In the data rows, the value 128 means zero.
Here are some points, each followed by its number:
[ 74 130 101 151 101 123 122 135 102 103 122  87 144 133 167 171 119  87
 104 114  75 113 151 122 189 160 114 109 140  97 162 153 166 165 158 130
 137 136 185 177 138 116 132  88 143 110 128 118 125 134 157] 0
[101 122 135  95 108 106  98 110 129 132 134 129 115 130 106 197 118 120
 121 128 146 140 111 105 165 123 152 113 101 111 124 166 146 138 153 141
 149 132 156 161 140 120 118 114 130 122 122 133 132 121 159] 1
[149  81  90 168 131 111 125 151 103 178 154 139 115 145 104  97 155 102
 120 116 181 122 146 113 118 129 138 136  91 157 124 105 156  84 127 161
 149 155 146  84 160 143 144 142 155 111 118 115 157 100 105] 2
[ 83 154 161 203 143  87 154  46 154 126 141 115 133 165 117 133 160 173
 108 120  86 126  72 153 104 121 149 169 218 118 101 165 109 103 195 123
 108  72 181 162 113 116 153  13 151 104 136  95 106 166 122] 3
[106  80 122 142 144  96 141  84  87 121 152 150 111 168 128 170 178 134
 106 153 152 109 141 111 178 143  98 155 136 102 181 117 179 126 153 123
 151 183 168 157 143 134 136  87 129 119 138 108 115 114 173] 4
[144 132  85  84 115 159 159 139 129  68 116 125 135  66  98 115 102 126
 150 106 138 122 163 143 156 104 133  99  85 130 126 136 147 132 108 130
 145 108  86 124 137 107 100 207 155  91 145 147 147 112 101] 5
[184 186 118 119 160 177 112 198 113 148 157 151 109 119  65  69 139 176
 123 198 167 106 116 141  57 168 181 165 167 106  90  31 143  47 182   5
  96 139  75 127  54 189  41 196 145 132 186 115 231  96 112] 6
[ 72 187 187 176 116  93 124  67 157 165 128 108 125 160 110 150 144 165
  83 127  95 158  96 135 104 111  93 149 164 138 115 189  83 160 162 121
 120  81 159 158 122 128 179   0 143 171  83  88  72 165 170] 7
[ 98 100 117 134 136  98 118 127 120 162 140 130 141 129 176 184 113  95
 159 133 123 112 112 103 134 157 103 128 128 162 129 137 117 134 121 131
 147 123 121 111 169 118 159 157  97 153 103 137 109 117 162] 8
[129 211 108 136 107 108 172  52 159  75 143  46 159 137 156 155  97 171
 124 125  85 153 121 108 215  75  89 117 114 109 138 255  96 122 136 159
 105  79 173 164 163  76 174  32 118 112 110 133  79 196 144] 9
[174 210 140 109  84 214 148 162 118  70 122 102 184 128  91 107 128 142
 133 144 115 161 119 154 158  91 159  65  71 122 131 148 104 124 108  87
  77 123 119 123 126 163  90 165 138 120 120 119 127 156 124] 10
[159 142 125 149  97 171 148 182 131  67 148 108 187  92 163 147 125 112
 114 119 149 150 154 107 124 122 190 125 106 153 143 140 138 116 107 125
 115 115  82 136 107 121 112 204 128 133 167 169 177 101  85] 11
[ 93 171 107 143  96 123 125  39 147 116  70  71 179 122 150  87 151 114
 130 131 129 103  82 125 112  86 151  77 108 161 158 233 106 252 141 114
  92 105 123 137 216  76 219  41 116 155 109 130  26 188 176] 12
[122 110 151 124 168 138 113 165 115 118 147 180 154 124 130 135 126  94
 167 108 121 129 136 142  92 151  91 125 100 131 112  82 135 123  94 147
 149  80  81  88 106 155  62 203 136 135 140 138 167  98  78] 13
[165 248  92 118  61 187 159 108 177  78 111   3 145 125  92 141  59 170
 119  98 108 188 130 132 186  95 141 133 113 141 106 206 106 102  94 110
 101  89  98 130 131 101 102 120 119 108 190 148 133 124 141] 14
[ 81  62 113 135 119 136 120 162  89 158 139 145 136 136 158 148 171  64
 126 125 127 121 135 133 145 147  98 103 148 132 159 110 143 169  94 156
 157 142 122 140 163 100 168 185 115 122 101 154 120 117 147] 15
[152 123 118 143 119 102  72 148 114 155 141 179 151 129 127 135 139  91
 150 115 164 103 126  90 152 116 128 163 143 156 137  96 148 108 142 135
 162 157 153 131 161 125 110 136 101 150 139 150 114 143 117] 16
[130 255 163  84 120 194 171 108 144  96 150  75 162  82 102 120  47 179
 141 122 113 143  85 126 122  81  92 147  81  99 119 178  98  91  89 130
 116  39 108 101  89 123 115 142 150  98 125 131 154 125 118] 17
[155 132  84 116 117 132 106 118 156 118  98 110 148 100 161 113 148  93
 128 126 124 125 140 115 145 136 147 108 115 139 148 134 150 207 109 173
 128 207  99 168 198 123 182 146  97 138 119 158  39 154 168] 18
[102  36 147 138  98  95 117 131 133 126 100 125 126 113 144 148 152 127
 145 114 115 124 147 144 124 156 125 145 166 123 141 109 122 145 144 157
 150 187 166 168 151  92 201 135 133 155  88 151 110 121 155] 19
[114 139  69 125  95 133 141 173 145 119 123  63 146 140 129 143 152  69
 128 133 106 123 122 115 114 139 164  94 135 121 183 125 128 179 161 143
 109 111 151 132 152 129 143 125 123 158 146 143 120 128 150] 20
[114  86  78 100 113 144 131 151 121  85 126  87 132 117 146 144 150 124
 151  92 187 144 145  96 151 113 136  73 103 149 197 139 149 171 101 190
 146 157 127 157 205 107 129 165  84 109 147 125  83 132 177] 21
[117  33  97 124 140 109 106 146  91 119  85 162 136 136 169 159 109 107
 138 115 165 122 167  88 210 156  83 124  74 145 181 104 136 118  78 167
 167 215 110 125 165 124 154 135 114 182 108 131  66 146 148] 22
[128 133 116 111 114 103 157 128 146  99 161 157 141 135 165 117 138 107
 140 118 137 129 132 113 137 126 116 120 142 118 157 142 125 171 113 170
 158  88 192 107 107 123 112 120 119 120 135 171 167 113 124] 23
[187 141 146  89 168 162 148 217 103 133 153 159  88 149  93 157 146 116
 144 138 175 122 183 185 158 172 144 135 134  94 100  31 159  27 102 129
 118 178 116 129  90 161  55 163 161  86 190 151 188  97  84] 24
[190 255 210 162 138 157 170  96 156 116 159  88 124 148  53 114  98 209
 105 186  68 131 100 174  82  87 155 199 189  93  36 114  91  26 226  19
  58  36 167 115   0 179  35  51 147  78 143 117 248 138  82] 25
[121 186 163 101 121 146 142 116 153 115 179  98 116  88 115 133 100 117
 128 138 146 163 110 126 151 122 102 120  78 153  98 152  62  90 112 166
 129  53 110 144 113  81 142 154 141  97 131 148 177  95  92] 26
[147 108  98 116 120 180 139 223 114 128 143 165 109  66 118 115 118 111
 141 110 170 140 199 144 143 188 127 111 100 154  96  86 126  68  91 158
 121 185 103  79  82 154  78 229 148 104 177 153 180  71 120] 27
[169  91 155 141 102 170 127 199 128 122 122 161 100 110 107 123 111 145
 134 151 133 137 147 142 110 178 155 112  93 133  77  54 133  76 115  95
  82 169  90  70  35 152  34 215 126 117 121  95 170 136 104] 28
[ 89  97 115 156 113 116 105 133 119 127 168 144 139 103 189 150 126  80
 157 113 157 136 148  99 138 168 119  89  89 118 136 126 115 167  54 185
 147 145 129 118 134  95 171 174 128 158 121 155 105  78 158] 29
[118 115 110  89 130  81 123  83 129 161 112 113 114 152 148 137 122 163
  97 140  98 113  77 148 142 107 108 176 116 122 107 167 133 102 188 116
  94 125 187 126 168 133 162   8 150 127 105 137  84 146 145] 30
[116  59  99  96 164  97 120 116 136 162  49 124  98 116 151 130 113  99
 119  97 120 163 128 143 129 131 149 109 136 131  97 181 109 167 107 173
 101 131 139  98 200  86 190  70 138 112 115 101  25 129 134] 31
[165 238 119  64  97 211 156 156 149  74 120  53 206  95 104  70 120 123
 138 152 130 115 102 123 128 112 170 115  68 146 121 147 103 160 106 107
  90  75  59  96 107 132 102 170 151 147 135 138 142 103 134] 32
[110 134 135  91 148  90 103  79 129 154  94 112  98 149 166 109 136 150
 118 156  89 128  91 129 130 111 138 140 173 138 124 159 139 158 128 136
  96 159 165 142 208 125 185  41 133 120 107 107  35 202 154] 33
[134 137 106 100  98 125  89  93 130 140 102  85 114 170 174  87 135 108
 119 106  90 148  88  90 114  99 140 146 124  87 136 164 127 182 137  98
 132 136 116 114 165 138 157  87 110 159 109 113  63 176 155] 34
[112 193 101  88 120 167 144  56 173 107 102  38 177 140 149 152 127 195
 121 138  84 140  90 114 148 100 156 142  95 136 169 196  97 154 132 112
 110 122 116 141 152  84 154  75 126 153 114 122 101 182 145] 35
[144 240 169  87 146 170 160 115 156 105 147  83 135  71  59  66  94 197
 108 152  90 163  82 157  61  93 146 196 148 113  67 167  95  94 183  75
  61  73  94 104  72 145 106  94 145 128  87  96 183 128  78] 36
[118  80 147 134 127  89 126  76 120 155  68 124  98 165 128 136 139 101
 123 121 121 136 130 115 118 143 102 143 136 154 151 133 107 176 149 159
 157 162 165 141 211  84 184  47 150 137  79 118  59 154 174] 37
[ 88 121 137 160 146  92 112  85 124 130 170 143  80 168 155 150 152 115
 133 116 116 137  90 118 111 152  89 148 185  93 118  96 119 126 110 131
 152 113 162 136 117 144 157 101 111 140 148 145 141 135 131] 38
[120 103 115 190 121 155 117 199 129 155 106 152 127 113 134 103 138 111
 126 130 128 112 151  86 106 158 142 124 148 160 155  84 144 102  68 162
 153 162 128 120 151 132 111 204 123 100 139 130 169  93 129] 39
[119 113 106  98 112 126 120 161  99 117 121 140 127 118 155 165 111  65
 144 131 159 145 146  90 154 148 137 112  75 145 149 131 140 143  93 178
 131 153 103 120 163 129 146 166 115 164 158 161  95  96 148] 40
Which five points above are nearest to each new point, looking only along the 3 directions in which the numbered points spread most? Their numbers follow each, nearest first.
[104 156  95 136 151 128 125  79 158 129 103 133 124 177 127  66 145 163
  93 141  89 105  71 142  62  93 136 138 161 133 159 147  65 159 189  63
 104 124  98 128 106 128 116  61 114 144 115  79 117 173 106] --> 30 3 7 34 38
[158  38 162 172 115 103 120 185 152 170 176 186 103 130 108 122 178 101
 134 139 130  88 171 133  89 144 133 104 144 129 116  79 159 133 123 145
 158 193 144 137 135 152 120 171 111 113 156 152 183  94 141] --> 2 39 16 13 15
[153 152 109 138 146 161 162 152 134 130 121 106 128 144  84 101 122 168
 100 130 132 119 132 142 108  97 174 154 113 136  95 106 147 108 163 110
  92  78 135  93 103 153  71 115 135 121 108  83 145 109  66] --> 26 23 10 13 36
[121 180 144 145 136 129 139  55 135 158 111  67 135 156 117 110 151 184
  80 119  88 122  92 123 109  59 160 181 115 117  90 195 112 138 175  76
  81  79 195 134 152 132 184   0 126 113 102  83  97 173 139] --> 7 3 30 9 33
[168 234 170 159 133 167 186  74 165 102 142 120 124 129  84 113  96 206
 112 138  72 158  58 170 102 101 154 154 144  93  63 164  87  68 129  69
  84  91 123 112  57 154  66 117 156 106 157 113 184 164  98] --> 36 17 25 26 10
[102 227 140 131 124 183 176  99 123  85 163 115 136 183 144 120 103 200
 133 120  84 136 119 127 160 102  76 124 144 132 157 133  87 112 121 117
 132  78 132 118  50  98  98 144 133 104 142 136 155 143 130] --> 26 17 10 14 23
[120 105  96 129 138  94 100 114 115 171 145 173  72 162 112 122 157 152
 132 161 184 100 117 121 153 111 128 123 141  98 158  83 153 125 153 136
 144 211 163 159 137 118 121 124 144 124 125 116 107 125 155] --> 4 16 38 19 2
[125 197 166 121 169 148 143 114 127 143 160  81 132 117  86 103  76 202
 120 155  97 167 106 158 129 110 115 129 159 119  66 166 112  74 178  71
 106  74 142  97  45 118 105  87 154 118 131 100 179 106  96] --> 36 17 26 25 10
[106 180 113 125 134 114 136  34 154  96  93  75 159 195 135 155 161 155
 107 143 117 128  52 128 154  60 109 139 176 113 105 190 118 160 183 111
  77 110 197 113 167 124 178  29 115 110 118  91  70 194 138] --> 7 30 33 9 3
[161  73 144 195 118 155 125 201  67 183 157 179 106 125  88 139 156  79
 120 147 146 106 139 130  78 156 125 158 163 146 136   0 153  67 149  92
 162 205  96 122 109 199  70 195 132 144 104 141 190  95 106] --> 24 28 13 39 2
[197 182 100 101 108 203 171 213 132  57 153 123 172  87 121 100 112 135
 127 169 166 100 173 168 135 130 149 142  93 129 107  74 154  60  72 132
  70 111  83 116  42 178   9 207 104  94 186 156 227  39  95] --> 28 27 11 24 13
[ 81  72 118 155 130  58  95  85  97 139 142 192 122 161 151 165 171  85
 132 140 129  92 149  95 139 127 103 113 150 129 178 164 138 159 121 190
 180 133 151 130 153 114 191 110 122 176 153 133  63 149 157] --> 19 37 31 4 8
[145 217 173  88 153 153 187 123 164 117 150 148 132  93  99 123  58 170
 117 146 128 153 145 168 114 124 116 158 147 135 118 154 136 100 136 132
 120  78  99 103  34 130  88 123 124 105 163 142 141 120  97] --> 26 17 10 36 32
[159 135 160 115 108 175 138 198  95 100 123 147 162  85 144 113 143 103
 130 140 167 118 178 124 135 168 155 140 111 100 169  64 130 116 100 145
  97 170 117 128 101 164  85 179 144 127 176 160 181 112  95] --> 13 27 39 28 11
[156 246 195  97 169 142 152  98 144 110 131 126 182  96 102  86  77 189
  98 131  76 145  67 179  72  66 127 141 154 149  71 130  86 112 151  74
 103  25 105 104  55 179  70  84 119 125 164  91 145 162 106] --> 36 17 26 25 14
[112 131 188 135 147 138 109 149 106 114 212 208 115 115 134 123 128 136
 149 159 124 110 150 132  98 155 100 127 158 143 102  61 138  68  87 134
 163 118  90 137  27 155  43 227 126 146 174 159 236  95  80] --> 24 28 13 6 27
[131 224 188  45 113 167 163 110 148  72 140  71 160 149 154 142  93 174
 125 114 131 175  98 125 188  98 154 113  98 141 144 166 136 172  96 128
  83  72  79 150  98 116 130 134  83 119 144 112  64 156 143] --> 14 35 10 26 17
[174 123 161 161 109 165 109 198  99 133 137 179 127  91 109 123 153 128
 144 202 134  95 183 156  88 166 107 130 155 127  82   8 143  68 107 107
 121 179 111  84  48 195  36 218 150 146 155 122 234  63  63] --> 24 28 6 27 13
[160 160 131 135 157 184 161 137 110 154 135 145  91 129  52 136 114 200
 117 121 115 133 141 157  73 119 122 177 136  99  59  96 131  12 157  42
  82  77 128  81  22 171  32 104 155  81 140  92 201 139  67] --> 6 36 25 28 24
[132 129 122  86 128 134 131 147 122 118  94 135 152  92 128  86 129 108
 127  89 115 152 112 136 109 108 114  92  85 129 149 152 115 172  78 180
 137  97  89 106 183 117 150 146 111  95 113 111 148 129 117] --> 20 23 40 5 1
